rotation steps, each row followed by its count of steps:
The counts run from 0 to 363.
[145 128  60  94  90  84 140 152 107 147 138 104 117 116 136 160 151  78
 140 150 139 131 111 154 123 170 139 135 140 151 153 104 113 152 172 155
 107]
57
[102 146 128 112 105 116 124 114  94 139 116 100 112 162 137 176 118 122
 124 115 144 131 112 125 134 131 160 130 128 153 202  44 149 133 118 141
 131]
173
[168 112 133 147 155 123 118 100 135 129  94 120 140 129 125 180  97 130
 139 125  93 142 134 145 126  88  90 154 124 154 191  87 145 151  86 139
 128]
30
[165 137 108 110 155  96  78  89 155 139  77 120 122 143 130 157 137 138
 144 100 110 109 150 124 123 151 117 148 115 117 191  76 128 130 106 152
 189]
80
[141 150  99  79 128  55 121 150 144 128 115 131 148 132 138 137 116  84
 119 110 157 100 145 111 169 124 131 154 136 206 136 101 121 111 127 129
 139]
347
[175 138 118 145 143 139 131 119 182 138  81 152 103 136 153 170 124 141
 145 138 129 146 136  92 150 164  93 173 119 152 160  72 103 166 130 114
 138]
17
[154 128  71 167 108  88 124 141 141 150 105 102 103 120 121 158 155 140
 144 124 109  96 110 157 118 192  84 142 117 144 176 112 126 148 137 131
  92]
198
[153 133  81 101 144 116  88 129 124 130  93 124 114 112 154 143 141 133
 177 150 149 117 134 139 131 148 140 161  99 137 140  66 101 165 154 161
 153]
129
[110 151 116 152 127 123 111 134 133 149 111 144 126 160 153 190 145 156
 154 103 118 120  93 115 154 167 112 173 145 176 178 129 120 156 148  99
 111]
248
[129 150 146 111 117 117 133 123  78 146 126 113 106 167 141 196 136 136
 103 121 134 132 114 116 140 141 154 167 131 160 185  68 139 147 135 164
 129]
50
[148 137 135 130 110  98 155 117 153 148 120 138 128 152 134 183  98  96
 113 126 139 145  93  70 151 146 103 168 151 173 146  80  98 186 129 101
 105]
231
[170 132 153 125 110  83 135 134 129 158 127 112 128 168 137 183 143  84
 115 125 126 117  74 122 144 155 106 147 140 141 178 104 117 144 145 151
  60]
106
[184 105  90  76 135  85 124 129 119 137 138 120 140 140 117 169 133 123
 117 138 120  94 130 127 151  88 137 134 140 138 186 102 121 132  96 151
  82]
43
[208 131 109 126 129 101 125 118 131 109  97 147 115 134 131 115 151 114
 135 105 178  91 166 108 156 121 128 148 151 196 146 112 115 134 110 147
 153]
330
[152 128 112 117 135  78 105 124 138 153  88 132 132 153 132 178 168 136
 130  97 133  78 140 153 137 166 138 132 109 137 180 108 148 111 120 165
 183]
204
[147 136  84  91  84  79 129 119 123 135 120  80 142 119 120 161 120  84
 154 157  89  88  98 127 123 141 121 151 152 141 157  78 115 126 143 124
 113]
290
[181 116  92  73 110  99 128 140 123 129 136  96 138 124 118 164 124 101
 135 161 107  86 117 124 147 100 142 154 152 128 166  79 121 127 113 141
  88]
166
[169 142 121 158 115  96 157 114 148 156  64 131 135 118 163 154 113  84
 144 123 137 111  83 108 129 170 109 165 148 177 102  84 132 136 148 160
 140]
341
[131 141 117 134 103  81  95 149 129 118 143 119 102 118 151 175 131 129
 135  85 137 143 143 150 135 158 101 165 113 204 173 123 154 154 161 129
 164]
193
[192 133 135 130 130 112 172 145 156 139 113 106 101 115 118 170 127 135
 111 136 147 132 119 104 184 108  85 169 132 149 172  99 139 164 104 156
 105]
337
[179 127  84  90 107 109 149 130 165 121 133  90 101 107 136 126  99 101
 135 152 120 117 134 106 145 128 118 137 141 148 158  47 127 145 136 146
  89]
288
[130 154 138  98 153 113 107 100 166 130 120 116 125 138 153 168  92 146
 144 122 112 124 102  83 156 127 113 176 109 141 160  54 128 169 125 140
 115]
356
[123 130 121 147 119  97  85 135  92 120 139 118 125 141 133 148 138 127
 148  68 146 110 148 164 117 144 142 136  95 206 192 100 145 146 123 134
 146]
315
[132 162  97 153 143 102 130 143 122 146  77 117 153 114 146 174 147 120
 167 124 105 132 114 165 125 143  64 127 122 172 209 123 121 141 125 133
 133]
137
[139 162 127 103 125  54 120 138 122 128 114 127 155 163 110 137 125  84
 106 120 152  88 147 120 133 153 148 148 109 186 155  74 133 107 109 132
 138]
223
[162 118  62 103 147  81 111 169 159 128 123 149 134 114 133 137 132 134
 129 104 166 133 177 118 163 133 112 150 128 192 164 121 117 159 107 109
 155]
133
[112 136 117 129 131 124 119 137 126 158 112 113 113 155 136 195 145 164
 148 128 125 115  89 134 159 152 107 153 129 158 212  99 122 156 135 119
  99]
247
[184 142 131  78 129 101 122 117 126 119  96 132 133 160 120 155 131  96
 117 138 156  94 155 117 140 129 151 162 111 130 141  50 105 128 126 155
 157]
221
[125 144 129 119 124 104  95 121 144 157 115 105 141 134 152 158  92 123
 169 132 124 104  79 116 133 164 164 159 112 140 144  35 127 153 131 164
 114]
234
[205  93 115 154 118  99 137 138 187 135 121 132 112 141 134 168 101  97
 104 122  94 136 146 134 115 151  88 148 135 149 139  91 137 159 124 126
 117]
90
[188  99 103  90 136 129  97 160 175 101  97 141 136 120 160 147 130 109
 160 124 118 118 170 152 156 115 128 157 114 180 136  87 133 119 136 127
 159]
23
[179 122  82 114 120 105 120 158 188 133 134 114 109  84 155 130 111 107
 140 111 124 167 148 111 141 161  96 143 126 163 159 102 134 176 144 155
 130]
72
[134 176 119 107 118 119 108 119  93 109 127  93  80 126 130 147 145 153
 141 131 141 122 141 108 143 155 115 172 104 156 200  71 123 156 159 133
 152]
68
[149 109 104  75 117 123 105 147 145 122 117 148 109 146 170 139 134  92
 156 137 166 110 147 101 159 105 162 148 139 177 136  73  87 148 141 121
 129]
238
[169 131 114 147 160 149 150 129 147 132  85 148 103 138 144 192 131 163
 122 130 117 134 151 118 143 131  80 179 123 154 172  91 129 176 129 123
 158]
140
[134 142 142 117 149 111 138 110 167 130 115 120 122 139 151 180  83 138
 129 126 120 140 109  83 166 102  90 186 133 159 160  63 110 194 114 116
 134]
355
[130 136  95  94  84  68 130 121 124 147 120 104 156 126 135 180 120  60
 157 146  89  98 103 118 121 135 104 154 167 147 148 100 100 132 143 110
 143]
291
[144 147 140 120 106 106 154 134 138 154 114 126 136 166 135 193 118  80
 115 141 128 142  85  94 146 155  92 167 146 168 156 107 100 158 148 105
 100]
230
[152 128  70  78 136  93 109 116 128 163 123  99 135 111 116 165 124 140
 149 129 139 117 129  87 146 121 131 152 148 119 195  97 116 168  92 156
 152]
61
[156 132  85 127 139 130  97 126 135 127  95 131 109  99 174 138 134 131
 206 136 152 115 133 120 129 140 140 167 118 156 128  69 101 180 147 157
 162]
128
[173 127  72 114 103  78 149 141  96 131 108 105 135 110 112 169 147 100
 106 162 108  84 155 168 123 168 127 172 129 168 150  98 138 120 145 147
 127]
272
[168 135  95  79  92  74 120 128 103 143 124  96 157 134 116 177 133  83
 139 149 108  82 103 118 142 120 139 157 152 143 184 108 114 110 117 136
  96]
167
[132 167 100 123 100  85  98 139 124 121 148 117 112 120 138 147 135 118
 136 103 119 151 140 114 134 186  99 183 116 188 163 126 129 158 171 128
 158]
70
[148 141  95  99 101  71 125 108 105 155 113 115 163 148 128 177 132  74
 140 130 119  95  93 109 136 126 126 150 169 158 172 127 112 127 116 124
 114]
168
[151  93  83 137 107  96 122 150 180 141 155 118 118 121 139 165  98 118
 148 109 109 135 136 115 127 143 111 142 141 175 156  91 121 196 129  98
  99]
305
[117 159 137 104 112  98 134 129  86 143 147 127 113 162 151 182 132 141
 102 100 146 119 107 107 145 161 160 171 132 182 164  85 159 147 153 151
 125]
51
[ 80 153 118 117 113  95 124 121 127 129 118 108 123 164 151 159 105 111
 154  96 127  99 128 107 131 140 147 109 140 192 192  59 133 120 123 115
 133]
297
[205 119 135 138 137 102 156 133 179 145 123 117 110 123 122 170 116 130
 100 123 111 112 130 105 146 142  86 161 120 136 152  91 134 168  94 156
  99]
214
[186 118 113 105 129 115 150 116 141 137  70 126 115 125 151 151 116 102
 135 154 157 115 126 119 131 133 140 165 135 136 102  37 114 153 146 174
 168]
343
[168 136 144 140 104  94 162 167 124 131 112 122 130 117 118 174 123  89
 101 130 160 156 136 148 149 132  81 146 122 193 158 119 143 159 109 145
 141]
335
